In the rows, zero is written as 128.
Turns in one plane each, and the order they were made in; the first pair answered
turn K_722:
[109 138 109 166 167 112 133 160 140 130] |-> [101  91 115 146 108 109 162 136 128  97]
[115 101 109 148 103 139 111 155 104 104] |-> [150 119 113 123  87 144 113 100 118 101]
[ 96 103 136 144 131 108 142 168 107 123] |-> [135 103 146 111  90 110 156  97 123 109]
turn K_429:
[152 148 147  87 130 131 150 101 133 121] |-> [149 167 140  97 147 136 127 113 146 133]
[127  89 150 110  94 129 140 120 116 103] |-> [147 113 152  99 100 134 131  94 132 109]
[ 89  77 125 182 130 135 146 133 115 104] |-> [105  76 134 165 114 132 160  98 114  93]
[119 135 119 166 124 139 118 128 188 126] |-> [111 122 123 171 125 140 120 139 180 121]
turn K_124:
[150  95 116 140  68 117 154 141 107 112] |-> [138 108 100 133  64 145 106 140 152 128]
[104  61 136 112  52  98 169 106 117 100] |-> [ 99  94 117 105  52 150  94  98 189 130]
[173 150 150 132 178 102 132  91 115 118] |-> [139  95 150 134 131  94 157 117  84  89]
turn K_889:
[ 97  99 134 136 119 128 153 160 108 125] |-> [ 94 105 124 122  95 152 121 145 145 133]
[154 110 132 119 120 120 161 104 134 119] |-> [150 106 132 119 120 124 163 110 132 118]
[113  92 125 103  57 143 136  99 141 102] |-> [151 133 129  92  77 148 124  68 159 119]
[122 141 128 144 162 118 110 155 122 140] |-> [112 130 123 144 146 119 116 162 119 135]
turn K_692:
[147 106 146 144 112 125 139 131 125 126] |-> [145 101 143 149 116 126 139 146 121 126]
[120 123 108 139 179 127 146 146  73 144] |-> [138 147 110 132 192 134 137 126  91 152]
[108 130 138 155 164 113 139 174 101 121] |-> [133 161 141 151 185 121 125 154 116 138]
[110 135 125 123 133 122  94 157 132 138] |-> [125 146 126 118 134 126  88 143 138 143]
Pairs:
(two turns a pair)
[128 135 156 107 135  95 166 120  82  87] |-> [135 164 152 119 176  97 146 144  91 115]
K_722, K_722
[103  90 126 151 101 127 121 132 127 113] |-> [110 122 120 158 134 134  91 144 144 139]
K_692, K_124
[162 139 146 113 138 107 192  96  88 123] |-> [107 101 135 129 120 106 191 152  73 113]
K_722, K_124
[128 105 116  98  91  91 149 114 105 108] |-> [106  98 109 107  83  95 136 137 109 112]
K_889, K_692
[ 99  72 131 127  87 125 170 163  91  96] |-> [119 143 132 161 186 121 140 203  99 148]
K_692, K_692
[101 139 125 169 168 117 122 159 129 146] |-> [143 128 141 121 106 119 149  66 137 118]
K_722, K_722
[ 75 129 104 109  81 171  74 136 178 110] |-> [ 72 157 105 147 145 154  69 188 157 132]
K_889, K_722
[ 94  85 123 138 133 107 131 155 108 114] |-> [120 101 121 105 107 138 102  97 160 121]
K_889, K_722
[126 151 117 124 136 131 113 130 148 147] |-> [110 126 120 131 132 113 138 153 118 135]
K_889, K_722
[106  79 109 124  73 127 148 108 137 113] |-> [175 152 121 127 155 109 154  74 127 145]
K_722, K_889
[177 125 144  72  99 136 140  84 139 120] |-> [193 160 149 101 164 110 150 119 114 139]
K_429, K_889
[173 143 145 104 133 123 145  88 136 121] |-> [133 128 139 141 164 103 153 165  97 123]
K_722, K_124
[109 122 135 143 133 123 162 159 104 131] |-> [149 137 138 114 115 136 163  95 131 128]
K_722, K_429
[107 122 128 144 153  98 131 161  90 130] |-> [159 146 140 112 137 107 134  81 118 128]
K_722, K_722
[154 136 109  94  89 142  79  85 150 126] |-> [152 174 112 133 174 122  78 146 124 156]
K_722, K_889
[152 127 134 107 109 127 147  86 135 105] |-> [162 153 136 123 155 109 155 107 120 116]
K_429, K_889
[109  89 140 116  84 123 155 120 106 103] |-> [ 95  83 134 121  78 131 133 137 122 106]
K_889, K_692
[143 150 138 156 163 108 155 141  96 130] |-> [102  92 125 142  90 124 147 148 109 105]
K_722, K_889
[115 101 142 122  88 124 145 113 114  90] |-> [154 134 154 116 120 114 157  85 112 103]
K_722, K_124
[115 124 124 139  73 125 152 115 121 110] |-> [124 177 123 163 142 131 120 147 135 148]
K_722, K_722
[ 95 109 126 126 147 132 156 171 129 106] |-> [144 129 141  99 136 134 172  99 141 103]
K_429, K_722
[105 109 122 131 144 161 117 155 156 124] |-> [136 142 132 115 156 159 118 117 166 135]
K_124, K_692
[ 93  81 115 110  65 140 123 121 149 103] |-> [113 109 118 102  77 153  96  99 182 121]
K_124, K_692
[117  86 136 130 109 116 139 148 125 104] |-> [164 119 148 117 122 116 144 102 130 109]
K_722, K_889
[140 132 114 130 168 113 182 100  97 126] |-> [149 126 112 107 131 132 169  64 133 117]
K_124, K_722
[ 81  67 114 125  83 134 166 175 104  98] |-> [109 148 113 157 189 130 129 210 113 153]
K_692, K_692
[111 136 112 163 169 115 136 176 104 151] |-> [123 155 114 162 177 127 119 163 121 161]
K_124, K_692
[152 153 117 103  73 168 133  71 186 122] |-> [183 166 142 122 137 109 206  86 113 115]
K_124, K_889
[154 113 127  99  96 150  96  77 161 139] |-> [172 107 143 109 119 100 162  90  91 123]
K_889, K_124
[108 132 102 121 113 177  72 171 157 135] |-> [ 99 116 112 141 134 140 114 206 105 125]
K_124, K_722
[134 131 139 107 115 147  95  90 129 121] |-> [137 151 143 126 168 128 112 122 101 127]
K_722, K_124
[129 146 127 129 151 126  91 139 131 152] |-> [126 106 132 107  93 121 121 108 121 121]
K_722, K_722
[ 81 129 111 155 132 157  74 191 166 143] |-> [ 80  66 129 138  67 125 152 157 116  93]
K_429, K_429
[132  92 113 107  75 116 145 118 112  81] |-> [166 175 104 109 144 141  89 105 161 127]
K_889, K_722
[ 74  95 112 159 137 134  97 205 114 141] |-> [141 102 123  91  62 157 107  68 155 126]
K_722, K_889
[ 87 165  93 156 187 149  67 211 152 170] |-> [143 201 112 150 230 122 101 171 128 176]
K_692, K_889
[154 102 153  98  33 188 140  90  84  88] |-> [214 171 161 106 107 174 140  63  82 111]
K_429, K_889
[165 179 123 148 191 162 107 162 136 157] |-> [147 104 142 143 139 114 197 161  62 103]
K_124, K_722
[143 158 138 156 165 121 118 158 121 145] |-> [100 100 126 140  82 139 113 154 140 121]
K_722, K_889
[165 153 144 115 134 107 142 105 124 131] |-> [123 140 130 142 149 107 128 170 114 136]
K_429, K_722
